One vector is turned by the same rotation once a tick. Each row is the vector after some number of ticks, and that number follows the row.
The counts run from 0 to 43.
[109 138  97 139 102 137 139 149  92 161 114  90  86 136  98  73 123 120
 108 161 115 129 117 103 180 178 126  94 103 117  93 125 148 168 165  99
 124]  18
[ 97 123 115 139  93 139 119 127  84 179 115 124 145 144  80  83 107 111
  97 143 125 146 150 102 141 159 102  69  93 152 113 147 127 155 155  99
 118]  3
[111 139  84 126 123 122 161 140  61 150  99  90 110 145 108  96  89 146
 100 134 170 121 161 146 169 161 136 123  96 109 113 123 165 180 154 126
 120]  30
[112 131  95 147  99 125 156 158  82 158 106 102 104 131  81  95 133 111
  99 145 101 112 123 121 186 168 127 102 123 117  83 118 155 160 149 107
 118]  19
[120 121 118 143 116  86 148 149  68 142 114  90 107 140 116  87 131 105
 104 120 157  99 116 152 167 157 127 142 118 117 119 134 161 179  95  84
 108]  25
[133 142 100 135 117 115 186 117  87 167 107  84  91 141 111 119 106 155
 102 157 163 122 147 137 199 164 148 129 120 100 101 130 177 177 152 112
 133]  32
[117 122 133 153  96 148 133 126 107 173 108 111 121 108  94  99 147  94
 105 155  80 126 122 120 157 158 106  85 111 153 100 141 120 169 147  76
 105]  7
[131 131 131 162 107  89 144 134  85 131 108  97  84 117 108  94 128  95
  99 148 118  97 107 141 188 152 126 138 111 116 112 143 155 170 112  71
 115]  23
[162 136 117 158 121 117 177 131 113 161 107  92  91 116 142 126 113 125
 108 153 142 101 145 153 196 146 151 130 114 130 115 136 164 197 122  98
 116]  35
[103 112 132 141  97 166 132 143 110 183 118 135 129 117  75  93 126 105
 100 155  94 144 129  96 168 162  98  56 123 146  92 152 130 159 150  84
 119]  5
[139 133 105 144 125 125 181 154 104 161 113  92 103 118 129 121 117 144
 119 141 135 123 158 138 198 145 139 123 123 111 104 120 170 188 145 104
 115]  33
[106 119 132 148  92 130 126 130 104 158 112 103 105 122 103  99 157  97
 102 152  82 126 116 123 165 148 108 106 107 144  96 144 136 174 117  64
 117]  8
[ 80 112 118 127 103 149 100 123  68 172 127 128 143 131  86  92 106 105
  91 142 127 146 131 108 145 156 104  62 101 151 119 150 138 154 125 104
 117]  2
[103 124 102 130 116 102 150 144  48 149 114  86 118 158 117  96 103 146
 105 135 176 106 148 150 167 149 137 139  97 105 102 129 162 162 133  86
 110]  28
[ 94 130  98 135 114  81 142 143  42 142 100  97 102 160 114  93 111 119
  96 127 170  97 136 154 164 155 124 133 100  96 113 140 164 172  99  74
 110]  27
[115 121 118 135 129 104 152 127  69 136 116 108 119 132 156 122  94 148
 116 120 183 119 158 176 163 129 145 147 108 107 135 132 173 178  98  95
  95]  40
[122 126 116 132 120 119 157 126  68 152 112 107 123 139 154 115  93 158
 108 116 186 127 173 162 165 131 143 130 122 130 146 123 162 169 107 104
  92]  41
[140 130 137 155 117  95 152 132  87 150 109 104 104 130 164 114 132 150
 111 112 158 109 144 169 179 118 128 151 122 118 133 141 176 181  91  91
 102]  38
[115 137 111 127 130 117 156 132  63 150 113 112 136 149 134 123  89 166
 117 146 177 135 184 156 175 134 136 123 109 114 135 118 165 177 125 123
  99]  43
[ 74 107 128 139  86 129  93 110  55 166 117 136 162 152 102  93 114 100
 110 133 133 120 155 116 136 139  90  70 103 138 127 138 129 138  95  74
 110]  0
[ 99 108 110 145 101 153 131 126  94 184 119 134 120 117  76  94 117  96
  96 145 107 146 139 104 153 157 101  59 103 148  94 145 120 140 141  84
 113]  4
[114 148  91 130 123 126 167 139  82 158 110  94  98 145 101  92 110 153
 102 165 164 120 151 139 190 158 135 106 102 101 102 121 169 178 143 120
 112]  31
[122 127 102 126 131 120 157 128  76 151 127 104 137 149 142 115  76 165
 110 108 187 134 190 168 167 139 137 130 105 111 150 137 172 178 115 115
 103]  42
[108 136 121 142 110  89 149 145  77 145 114  85 105 134 123 100 146 107
  99 141 135  97 115 157 170 152 116 150 116 123 106 146 156 180  87  73
 106]  24
[149 135 134 157 117 102 177 134  91 153 109  82 108 115 156 118 126 149
 125 128 150 109 140 176 182 138 139 149 117 117 116 146 167 194 109  87
  93]  37
[ 90 147 103 121 109 125 136 146  60 159 124 107 128 148  79  70 102  99
  76 128 140 116 131 123 154 174 106 100 106 114 103 131 146 148 150  95
 113]  16
[103 121 131 155 109 152 131 140 100 182 123 113 120 117  97 102 141 100
 104 167  81 140 123 117 154 167 104  82 108 138  97 136 126 160 149  76
 128]  6
[110 107 135 163  92 119 119 139  94 165 108  96 119 122 106  95 154  81
  98 146  97 112 107 131 158 166  97  94 119 147 111 147 121 169 106  50
 122]  9
[119 140 107 156 113 121 164 156  98 166 110  87  91 135 111  93 133  98
  93 150 120 109 113 144 175 170 121 122 108 102  99 135 156 175 136  90
 110]  21
[ 87 124 100 127 118 126 131 145  47 149 125 126 125 149  80  81 101 100
  91 137 141 119 118 121 159 166 120  96 107 113  99 139 147 141 133  91
 120]  15
[ 95 128 100 125 122 110 163 129  56 141 109  97 109 147 106  93  90 138
 109 140 172 127 142 143 173 144 143 125  99 101 113 119 173 164 146 105
 109]  29
[ 79 110 131 135 106  97 129 132  60 144 108 102 118 140  96  83 129  75
  94 121 116  92 113 142 153 159 104 114  98 125 114 143 143 144 108  63
 112]  12
[134 130 106 149 119 121 151 135  82 163 111  81  96 127 105  94 132 100
  90 163 104 110 116 118 190 162 136  94 104 121  84 135 142 177 151 101
 120]  20
[149 133 104 155 126 118 174 128 107 161 103  78  92 124 132 123 120 146
 116 151 148 122 143 140 187 159 148 124 111 111 104 128 174 181 136 117
 115]  34
[109 122 125 152 109  93 142 142  67 141 113  88 118 147 116  93 118 125
  97 136 163  90 127 157 159 162 134 146 116  98 108 130 176 162 102  93
 112]  26
[ 90 116 120 119  91 114 125 143  43 133 108  99 119 150  90  82 126  96
  99 135 136 112 124 126 145 157 113  97  88 123  99 139 148 151 130  88
 109]  14
[ 57 112 138 135  88 149 110 123  68 161 128 132 151 132  91  93 115 106
  99 129 130 131 152 120 133 140  90  70  95 151 119 149 139 139 121  79
 109]  1
[164 139 133 165 116 111 191 142 102 144 100  75  97 114 155 127 128 140
 129 135 150 114 143 158 180 155 143 136 119 113 113 144 161 197 109  88
 114]  36
[ 97 104 125 152  99 112 115 133  66 136 112 110 114 130 109  78 148  81
  92 133 111 103 115 135 148 170  99 104 105 145  99 145 130 151 101  43
 113]  11
[ 72 112 116 134 109 109 126 124  55 142 106  96 128 144  96  78 123  92
  92 121 126 110 124 139 138 149  97 119  99 120 105 143 143 156 110  69
 108]  13
